Each named move below is a turn or a mirror, shown by a few rows before and after it. Which moves, in which order, take the first row of each later pair to the second? The first pair is answered.
K_64:
[  2.8  -4.5 -10.4 -17.8   3.3   9.0  -2.6  -3.4  16.2 -27.9   2.8] |-> [  5.0  -2.8 -13.2 -16.8  -0.5  13.6  -8.7  -5.3  12.8 -26.4  -1.9]
[ 25.7 -23.6   7.3   6.3   2.5  21.5  12.4 -21.1 -17.3  11.5   0.0] |-> [ 21.2 -27.3  15.4   1.6  12.9  10.2  24.3 -15.0  -9.6   7.4  12.7]
[ 14.5  13.2 -10.0  16.5   1.4  -7.6   9.5  10.9   5.8   8.2  -6.9] |-> [ 12.4  12.6  -9.1  15.0   2.9 -10.4  11.9  12.0   7.0   8.9  -4.8]
K_551:
[-16.2 -45.0   6.0   4.7  28.4  35.4 -12.0  27.8  15.6  12.2 -10.5] |-> [-18.5 -44.6   7.6   4.7  29.6  31.7  -7.5  28.7  18.4   8.8  -6.3]
[  0.6  18.5 -16.9  -2.2 -15.2 -37.1  12.4  -7.8  -4.8   7.3  -3.5] |-> [  4.1  19.7 -19.3  -5.2 -18.1 -32.5   6.3  -9.0  -8.7   9.1  -9.6]
[ 11.4   9.9   9.0 -13.3   7.4  15.9 -19.6 -10.4  -5.0  -9.9   5.5] |-> [  3.1   6.6  15.1  -7.0  15.3   2.4  -0.9  -5.6   7.7 -18.3  20.4]
K_501:
[  6.8   8.4  -0.5  10.9 -17.7  17.5   8.3  -6.5   4.8  -0.1   0.9] |-> [  1.3   6.5  -8.8  12.3 -20.3   6.0  13.1   1.3   8.0   6.0  -1.1]
[ 23.0  -3.4 -13.2 -16.9   5.4  13.8  -7.1  -6.1 -29.6  27.4 -20.9] |-> [  4.4 -13.2  -9.6  -5.5  19.8 -27.0  35.6  12.8  -6.1  21.9   7.0]
[ 27.9  -1.7  -8.4  12.0   2.2  19.2  30.1 -24.0 -25.8   7.9   7.7] |-> [ 23.0  -5.2 -26.3  15.5  -5.7   7.3  30.8 -12.4 -25.1  24.6  -5.2]
K_868:
[  6.2   9.2 -29.6 -18.3  -2.5  -5.6 -10.5  12.8  -1.2  13.8 -16.3] |-> [ -3.6   5.4 -30.0  -9.2  -0.1 -19.3   2.8  20.5   8.5  11.3  -8.3]
[ -4.3  22.8 -10.7  11.5 -16.1  -3.0   8.7  -0.7  -1.6  -4.2   2.5] |-> [ -2.8  23.9  -8.5  11.2 -16.2   1.0   5.7  -2.7  -3.3  -7.0   2.9]
[ -9.2  -5.7  18.2  15.0 -11.6 -17.2  18.3  15.3  30.5 -39.6  14.9] |-> [  1.4   0.9  27.5  12.8 -12.8   7.9   2.9  -2.3  20.7 -51.0  13.5]
[-11.1   3.4  10.3  13.7  -5.8   6.0 -10.5   0.8  16.2 -21.5   9.1] |-> [ -3.8   5.7  10.8   7.5  -7.9  15.6 -19.4  -4.5   7.3 -19.3   2.1]

(two moves a pair)
[  3.8   2.7   3.5  27.7 -14.9  10.6   4.8  -5.1  10.9  -1.0 -11.3] |-> [  4.4   2.5  16.8  21.6  -3.8  11.3   9.8  -6.8  15.3 -10.0   0.8] : K_64 K_868
[ 21.9  -9.0  -1.5  -3.6  -5.8   8.5  -4.6 -11.6  -4.5   0.5 -35.0] |-> [ 21.2 -12.3   8.1 -21.7  10.4   2.4  -2.0  -4.5  -1.9   2.9 -28.4] : K_64 K_551
[ -0.3   7.1   5.8 -10.0  13.6  -8.1  -7.8  -6.9   5.6 -13.7  -6.2] |-> [ -4.5   5.1  -8.3  -2.7   5.1 -18.1  -7.0   0.0   6.0  -3.3 -14.7] : K_64 K_501
[ 25.9  21.0  10.6 -20.0   7.3   7.8   5.3 -22.1 -28.8  -9.6  -7.1] |-> [ 23.3  17.1  13.6 -30.3  16.9  -5.7  14.8 -13.8 -23.7  -4.2   0.4] : K_64 K_868
[ -4.0 -23.9 -17.4  26.0 -22.6   9.3 -32.9  -8.8 -11.9  27.4 -20.9] |-> [  6.5 -17.1  24.5  22.7  -1.4  34.3 -23.8 -34.8  -9.9 -10.7  10.4] : K_501 K_501
[-14.8 -22.6  30.2  -3.8  22.0  27.0  -5.4   2.5   6.3 -25.8  18.8] |-> [-17.8 -20.5  24.2  15.3  12.7  26.5   1.0  -0.1   9.0 -32.5  20.1] : K_64 K_551
[ 26.6  18.8  -3.6   7.5  15.6   1.0   0.8   7.1 -21.6  -8.0  -2.1] |-> [ 25.5  16.6  -0.3  10.6  18.2  -3.3   8.4   8.7 -18.1 -10.9   4.0] : K_551 K_868
[-33.1 -17.7  10.9   1.8   8.0 -11.2 -10.8  30.6  19.3   4.9   1.7] |-> [-29.7 -16.8   1.9  -2.7   0.8  -2.5 -26.9  30.1  12.2  14.4 -12.7] : K_551 K_868
[  0.0  19.0 -58.1 -11.3 -37.9 -40.9  -7.1   5.5   0.3  29.1 -29.0] |-> [ 23.3  39.1 -27.1  13.3 -46.5  16.6 -13.4 -50.2 -16.2 -17.7 -13.7] : K_501 K_64
[ -8.9  -6.3  -7.9   6.6 -11.9   6.0 -16.7  17.2  -0.5  14.5 -17.4] |-> [-12.9  -5.9  -8.9  20.0 -16.4   3.1  -7.7  15.4   3.6   8.9 -12.7] : K_551 K_64
[-17.1 -39.3  -5.4  -3.7  16.8  16.4   0.2   6.9  -1.5  16.4   2.1] |-> [-16.4 -39.0  -5.9  -3.3  14.0  21.5  -4.3   4.8  -2.9  15.1   0.4] : K_868 K_551
[  8.0 -10.0  -6.4 -10.6 -14.1  -4.8   3.6   1.3  -2.0  15.5 -15.1] |-> [ -1.1 -14.4   3.7  -8.5  -2.6 -14.9  19.9   5.5  10.6   2.9   3.1] : K_64 K_868
[ 19.4   2.3  -1.2 -36.0  19.2 -25.0  20.3   7.7  -8.9  33.2  -1.2] |-> [  9.9   1.9  -0.6 -15.0  18.1 -37.0  40.9   8.6   2.4  20.0  15.3] : K_64 K_551
[  2.0  16.3   3.4 -18.2   6.0 -44.1  31.3   2.2   8.4  -6.0  25.8] |-> [ 11.0  15.0   5.9 -46.7  13.0 -34.8  10.2   5.1  -1.8   8.1  13.0] : K_551 K_64
[-15.2  33.1   3.9 -13.1 -23.1   3.0 -48.7   6.8  12.4 -21.0  -5.6] |-> [-18.2  29.9   8.5 -25.1 -13.6  -3.9 -46.1  16.2  17.3 -19.0  -1.5] : K_64 K_501
[ -6.6 -31.1  14.3  -6.0  15.1  12.8   1.8   9.8 -10.3  -8.6   8.2] |-> [-14.4 -33.7  -7.5   5.1   1.3  -1.1   4.9  20.0  -9.2   6.2  -5.3] : K_64 K_501
[ 28.1  28.7   5.3 -22.6   0.5  -3.9   9.4 -28.1 -16.7   4.0   5.6] |-> [ 26.6  25.9   4.5 -28.5   4.8 -14.8  14.4 -20.4 -14.3   8.9   8.7] : K_64 K_868
[-15.7   8.5 -30.4  42.2 -45.1 -20.8  -5.9   5.4   2.3  -0.6 -30.5] |-> [  4.3  20.0   0.6  31.6 -38.8  25.3 -27.5 -27.1 -12.8 -25.8 -24.8] : K_501 K_501
[ -6.0   2.4 -14.2  -5.7   2.6 -30.0  12.2  -1.0   8.5  10.4  -5.4] |-> [ -6.3   3.9 -18.0   4.2  -4.5 -27.5  13.0  -3.9   8.2   8.5  -8.7] : K_64 K_551
[  4.4  21.0   6.5  -6.2   1.9 -20.3  16.8  -7.3  -5.9  -8.0  15.3] |-> [ 11.3  22.3  -8.0 -14.1  -8.6 -11.8  -3.3  -6.0 -18.2   9.3  -7.5] : K_501 K_868
[  1.4 -24.5   2.8  -5.2  10.6   6.9   0.1  -2.3 -34.4  22.8 -24.2] |-> [  5.2 -23.3  23.6  -5.9  22.3  14.9   7.9 -12.4 -32.3   3.5  -5.5] : K_501 K_501
[ 4.6 -2.4  7.5 -6.2  7.0  7.9  5.2 -6.6 11.7 -9.9 10.2] |-> [ 12.2  -0.1   3.2 -15.3   4.9  12.0  -3.3  -7.7   2.9  -0.7   0.4] : K_868 K_868
[-23.7  -6.4 -10.0  28.3  -9.2  -9.3   5.2  16.2   8.9 -18.1   0.4] |-> [-14.9  -2.7 -17.7  23.0 -19.8   8.7 -18.2   9.8  -4.0 -10.4 -18.0] : K_501 K_501
